In the rows, zero is written as 128.
Each run below is a few steps of one of 6 hidden systems, one row a step.
run 1, bupos, 9 rows:
[[107 144 184 131 144  81 120 122 172  71 112 158 132 137 140 104 178 151]
 [108  90 142 124 141 127 117 184 132 118 117  68  60 121 128 168 150 125]
 [146 136 181 154 157 104 127 125 182 111 155 135 121  92 118 107 126 201]
 [ 67 102 154 131 117  88 127 141 140  96  84 129  72 132 121 120 178 110]
 [135  96 149 133 182 142 122 171 158 137 154  77  98  72 131 115 113 159]
 [ 92 171 160 158 144  84 119 123 164 102 115 158 100 135  93  83 162 159]
 [ 89  61 126 139 139 126 104 182 142 109 136  71  96 121 143 120 154 104]
 [131 179 171 130 198 114 111 143 153 110 146 112 126 103 118 109 137 183]
 [ 74 107 131 169 103  96 108 152 152  88 128 128  83 160 103 141 177 130]]
run 2, fasa (9 x 18):
[[ 68 175 127 144 107 128  78  63 125 131 133 143 141 145 155 150 164 110]
 [118  71 116 134  86 140 121 111  91 169 140  81 105  91 135 174 105 112]
 [112 104  94 129 135 173 118  86 141 125 151 159 193 114 168  93 113  99]
 [100 116 102  88 127 154 140 146 110 144  82 121  95 148 163 159 147  56]
 [185  96  84 124 123 138 159 168 108 158 150 129 168 138 121  95  82 100]
 [126 174 115  98 130 125 127 127 105  85  92 162 171 195 132 119 156  97]
 [177 150 114 130 102 112 124 172  93 157 145  86 110 171 108 185 118 129]
 [150 145 118 160  88 114 124  81 118 105 162 176 192 156 105 129 114 158]
 [117 135 144 119  88 138  87 100 131 108 113  98 106 160 164 203 164 136]]
run 3, fasa, 9 rows:
[[140 119 107 100 116 208 138  94 161 112  65 134  95 140 147 126 120 145]
 [150 105 113 146  94 103 125 161 182 172 125 124 103 153 156  79 137  89]
 [161 146 156  80 114  96 150  98  87 137  68 129 156 120 126  74 119 123]
 [126 179  98 135 138 145  69 146 110 138 121  63 120 169 107  88 132 136]
 [ 93 148 133 164 103  53 122 118  82 160 167 141 148 121  98 134 136  99]
 [111 110 136 111 140 157 104  95  67  83 142  88 170 102 121 169 118 155]
 [ 87 140  90 162 148 168 109 127 160 152 185 150 122 130 152 177 130 104]
 [117  46 124 118  98 131 183 120 116 111 115 170 124 104 134 165 121 100]
 [180 110 114  88 157 186 132 150 168 111 119 122 157 144 183 115 117 125]]
run 4, bem (9 x 18):
[[ 93 189 121 149 157 151 105  76 142 163 126 135 116  98 114  76 117 147]
 [ 67 165 110 153 113 105  71 109 109 124 121 115 140 165 123  84 164  95]
 [ 73 159 136 121 147  99 123 119  51 151 119  98 112  96  93 147 133 105]
 [ 56 118 149 167 149 105 104 133 132  88 171 128 110 110 108 171 162 142]
 [104  74 138 127 128  79 148 196 113 115 125 115 101 131 123 147 155  82]
 [139 101 157 124 190 118 170 183 149 128 153 127 104  72 115 136 113 152]
 [150 123 131 148 153 112 143 186 206 108 141 164 120 160 139  95 148 130]
 [191 154 132 114 137  92 160 165 134 176 109 132 125 132 114  64 105 121]
 [158 210 155 136 157 120 106 105 168 139 133 135 135 133 126  91 127 182]]
run 5, bupos (9 x 18):
[[ 76 105 125 164  86  99 145  82 138 118 139 199 142 120 120 126 144 105]
 [115  96 123  91 170 130 158 165  74 156 127 102 135  82 136 130 110  76]
 [149 177  96 157 160 148 159 141 142 127 141 178 133 142  69  99  99 163]
 [124  97 104 134  96  98 122 162 145 128 126 141 148 182 160  94 156  60]
 [183 152 129  78 169 159 115 160  99 115 116  68 152 139 136 128 112 147]
 [140 170 117 159  86 143 106  96 175 111 130 164 114 184 125 164 143 165]
 [137  76 161 106  80  94 110 112 105 140 128  86 144 112 181 159 142  99]
 [135 152 147 102 155 169 154  86 103 114 102 134 114  85 100 161 100 184]
 [ 94 109 111 174  83 111 149 103 163 172 145 184  93 117 128 137 130  99]]
run 6, Tazab (9 x 18):
[[138 194  96  85 137 158 130 110  94 147  89 146 152 169 142 129 123  88]
 [ 84 145  97 177 106 144  93  97 133  89 127 140 129 161  77  86 139 154]
 [126 114 117 105  90 137  90  96  97 120 125 107 185 158 181 144 143  81]
 [ 95 167  90 125 130 156 140 120  72 102  98 145 112 161  67 160 127 129]
 [ 99  77  92 166  90 173  87  94 148 102 163 120 148 137 144 141 130 134]
 [130 118  85  82 124 164 153 150  94 125  88 135 132 170 148 157 132  63]
 [128 140  72 162 131 196 113 124 138 105 134 125 116 153  77 111 103 173]
 [133 115  98 124  97 156 107 112 170 126 125 150 159 176 194 119 148  83]
 [148 163  91 110 113 142 134 140  82 117  73 119 122 185  78  98 121 125]]
run 7, bimi (9 x 18):
[[176 171 144 139 130  82 121 146  98 107 154 122 170 153  80 112 117 174]
 [119 131 131 155 147 110 129 158 156  79 184 171 155 159 129 182 155 136]
 [143 131 151 133 122 114 141 146 104 139 156 111  92 115 108 229 121 154]
 [159  85 128 121 137 177 151 112 164 139 161 144 139  90 169 177  97 147]
 [106  84 107 121  96 151 148 128 140 176 100 126  68 115 159 158 128  77]
 [163 118 132  98 105 141 116  93 122 186 101  90 135  97 165  75 101 117]
 [111 126  99 129  95 141 105 108 158 119  85 144 137 174 154  57 152  91]
 [114 178 134 142 121  90  74 129 103 136 112  76 122 154  98  75 149 136]
 [117 166 139 134 152 134  95 102 126  58 141 141 187 152 116 109 147 168]]
run 8, zivu, 9 rows:
[[154  84 174  92 124 115 174 148 127 133  98 112  81  88 142 177 124 138]
 [146 111 107 122 168 193 161 147 196 109 126 172 110 129 150 139 117 140]
 [144 143 107 124 124 114 153 165 155 177  84 138  80 150 124  68 128  90]
 [182 134 136  86 130 126 146 145 114  74  78 132 163 167 114  87 127 148]
 [116 205  95 141 135 150  85 103 143 121 128 148 157 186 135 102 146 123]
 [115 170 167 122  97  72  90  85  90 147  99  90 128 120 120  95 147 137]
 [ 99 120 159 112 146 150  89  91 114  67 136 102 158 113 155 170 151 156]
 [ 75 160 126 146 161 149 102 115 140 178 153 105  80  87 142 165 131 123]
 [115  69 170 120 154 108 159 153 126 116 114 103  85  62 111 120 124 150]]
run 9, bimi, 9 rows:
[[157  76 176 115 148  73 139 179 144 116 154 107 148 102 156 116 139 123]
 [173 174 147  91 123 123 163 134 157 133  86 171 104 166 153 170 144 126]
 [149 107 156 175  92  97 120 120 191 159 153 125  86 104 123 111 121 175]
 [117  98 177  87 136 121 109 127 154  92 100 101 125 121 198 149 171 116]
 [153 175 127 115 126 169 131 113 160 144  72 120  60 141 113 124 119 172]
 [ 77 100 155 157 146 123 106  97 175 122 140 128 118  74 142  73 141 144]
 [105 124 150  76 149 132 138 138  95  82  48 105 103 132 120 117 155 120]
 [144 177 123 138 180 146 147 134 157 139 120 151 114 112  90  62 101 167]
 [ 66  98 160 142 140  69 152 131 126  92 127 170 134 100 113 106 162 109]]
run 10, zivu:
[[ 96 164 154  97 118  71 121 108  78 150  89 120 136 130 139 111 157  77]
 [140 138 142 120 129 170  97  92 112  75 124  92 134 127 113 165 124 202]
 [ 69 147 136 150 167 121  97 117 169 162 166 130 124  94 172 116 150  99]
 [111  96 152 103 126 114 155 145  79 121  83  91  71  95  92 156 128 133]
 [148 118 126 137 190 168 131 170 183  92 173 137 139 122 141 141 121 167]
 [ 90 150 112 144 135  91 162 157 135 168 110 168  79 136 103 109 142  77]
 [197 112 155 115 108 103 142 163 125  79 105 111 127 160  97 129 129 180]
 [117 182 116 135 146 134 122 115 171 121 152 196 165 169 161 137 151 105]
 [136 155 147 131  62  90 119  91 111 167  78 110  79 140 109 122 134 138]]
run 11, bem (9 x 18):
[[ 65  70 126 108 163 145 151 145 122 118 114 130 109  85 156 138 145  74]
 [ 94  75  91 152 177 160 154 177 141 109 151 137 115 101  95  99 112 120]
 [128 123 109 127 181 113 158 184 132 109 156 171 179 139 123  85 125  91]
 [160 172 122 132 159 105 173 162 110 114 124 171 142 147  62  98 108 151]
 [178 183 146 150 121  75 118 143 130 124 170 143 168 168 105 136 130 163]
 [175 172 177 107  88  71 134 117 117 130  95 130 112 158 125 162 146 155]
 [166 132 166 138  87 116  99 109 152 156 132  80  85 118 143 173 127 179]
 [128 104 159 109  98 132 104 102 176 148 101 105  95 117 203 144 154 114]
 [111  90 111 120 125 181 121 113 154 167  89  91  71  93 152  96 115 119]]
run 12, Tazab:
[[165 168 138 113 129 146 117  87 175 130 135 170 176 146 187 125 130 134]
 [113 154 132 135  91  78 124 145 112 121  71 127  88 176  86  95 160 118]
 [152 129 145 125  96 142  95  56 101 120 140 101 175 104 135 131 106 175]
 [ 60 143 140 111 128 120 133 108 123 116  85 158  88 132 144 175 171  89]
 [112  76  95 151 101 148 112 117  79 148 142  74 120  95  87 110  93 133]
 [102 127 120  94 186 185 143 118 144 109 132 163 154 107 180 157 131 101]
 [103 128  79 165 137 127 116 193 127 149 139 102  89 158  84  94 129  99]
 [177 124 109 123 139 151 130 114 134 121 169 154 215 133 152 104  97 132]
 [120 175 131 128 143 101 122 174 147  89 104 144 104 198 115 136 176 120]]

Which system made each of these runs?
run 13, 2 rows:
[[ 90 153 159  98 181  85 134 150 105 161 127 119 124  94 157 131 151  75]
 [120 118  94 126 172 165 154 150  75 121 132 117 130  99  63 112  87 142]]
 => fasa
run 14 (2 x 18):
[[124 120  96 118 192 176 171 142 136 113 147 180 165 106 125 112 100 114]
 [142 177 100 136 125  88 146 177 124 170 130 157 122 180 112 119 135  79]]
 => bupos
run 15, 2 rows:
[[138 160 155 107 177 118 187 125 124 167 114 163 105  71 112 125 102 140]
 [126 135 128 180 120 117  85 140 188  92 153 128 128 166 112  83 153 171]]
 => bem
run 16, 2 rows:
[[114 132 153 152 131  70 149 125 167 126 167 201 158 127 149 132 153 106]
 [148 121 129 126  55 117 141 119 119 134  96 133  80 168 118 197 137 131]]
 => zivu
run 17, 2 rows:
[[105 190 105 129  93 122 104  86  72 168 120 129 133 157 122 162 133  96]
 [131  83  93 142 102 160 122  96  87 125 177 124 189 113 125 152  91 126]]
 => bupos
run 18, 2 rows:
[[ 89 180 152  84 160 136 142  85 101 130  85 153 122 107 148 167 146 112]
 [121 126 143 143 131 161  92 113 171 120 108  80  65 109 122 114 132 189]]
 => zivu
run 19:
[[117 157 140 132 137 136 127 123 195 152  83 141  57 125 139  84 146 140]
 [119 102 133 151 105 111  83 133 141 153 118  59  94 115 124  61 133 137]]
 => bupos
run 20, 2 rows:
[[ 84 145 186 142 162  60 137 124 128 109 138 150 120  85 103 114 156 146]
 [111 124 157 126 187 149 122 141 125 104 138  86  96  72 103 139 120 185]]
 => fasa
run 21:
[[ 87 137 152 149 158  90 162 132 123 105 112 165 102  97  62  93 133 150]
 [ 91  74 106 146 161 131 143 191 168 127 137 132  97 117 132  89 139  89]]
 => bupos
run 22, 2 rows:
[[152 197  84 132 107 173 114  87 135 172 108 144 118 163 123 117 105 135]
 [ 76  83 119 180  92 109  82  99 130 121 164 107 148 116 124  85 139 123]]
 => bimi
run 23 (2 x 18):
[[107  97 109  97 130 163 173 129 118 163  87 143  82 101 147 158 118  76]
 [117  98  95 141 169 189 130 142 149 128 125 105 102  93 104  71  98 150]]
 => Tazab
run 24 (2 x 18):
[[156 135 126  68 129 178 129 102 146 111  76 137 148 151 192 126 135 110]
 [130 178 105 109 135 180 107  89 135 168  78 108 108 129 140  73 112 131]]
 => zivu
run 25, 2 rows:
[[155 175 161 110 109  81 119  79 100 165 141 141 184 121 159 131 127 117]
 [ 76 141 167 138 130  76 134 116  97  80 105 144 107 119  77 136 160 148]]
 => Tazab
run 26 (2 x 18):
[[135 123 159  61 167 159 119 126 123 119  78  76 116 100 177 124 134 125]
 [ 94 159 107 112 199 198 124 127 142 121 101 120 100 106 118  99 121 140]]
 => zivu
run 27:
[[133  45 142 146 113 124 129 138 121 109 182 104 143  90 136 179 116 146]
 [115 163 178 101 170  99 175 108 127 111 107 189 129  90 124 148 139 142]]
 => bupos
run 28:
[[ 89 122 147 156 173 123 123 165 146 130 160 102  69  89 100 161 135 158]
 [103  92 146 141 139  75 136 179 174 125 145 148 113 129 157 110 167  84]]
 => bem
run 29:
[[111 119 176 108 166  97 127 150 149  95  82 104 101 107 127  62 159 142]
 [110 175 126 100 185 154 118 169 124  78 103 118 113 169 125 158 158 129]]
 => zivu
run 30, 2 rows:
[[159 107 131  82 141 155 166 139 105  93  57 120 119 122  97  86 107 148]
 [127 162  86 138 169 170  93 156 162 108 140 127 154 175 139  75 139 122]]
 => zivu
run 31 (2 x 18):
[[ 88 111 142 119 114 121 174  97 135  93  90 202 112 123 128 163 150 112]
 [176  96 138 125 143 118 145 185 129 154 123  74  89  99 101  99 100 154]]
 => bimi
run 32 (2 x 18):
[[107 136  86 154 144 141 138 156 115 126 189 163 145 150 117 199 126 100]
 [145 104 117 134 100 125 146 120  72 163 174 117 143 102 116 200  91 125]]
 => bimi
run 33 (2 x 18):
[[171 121 171 122 116  91 123 124 174 173 158 123 146 104 198 130 130 125]
 [107 103 116  93 107 168 171  85 109 115  69 166 109 119 135 164 125 106]]
 => zivu
run 34 (2 x 18):
[[125 170 131 160 143 132  61 139 171 104 155  95 126 163 132 112 153 168]
 [ 70 159 153 136 139 135  95  87 114  78 130 125 119 124 117 184 159 164]]
 => bimi
run 35:
[[111 142 167 170  91  62  97  92 151 100 147 149 147 140 119 110 162 161]
 [141 124 156 115 148 126 100 171 129  60 126  80 119 159 125 167 157 167]]
 => bimi
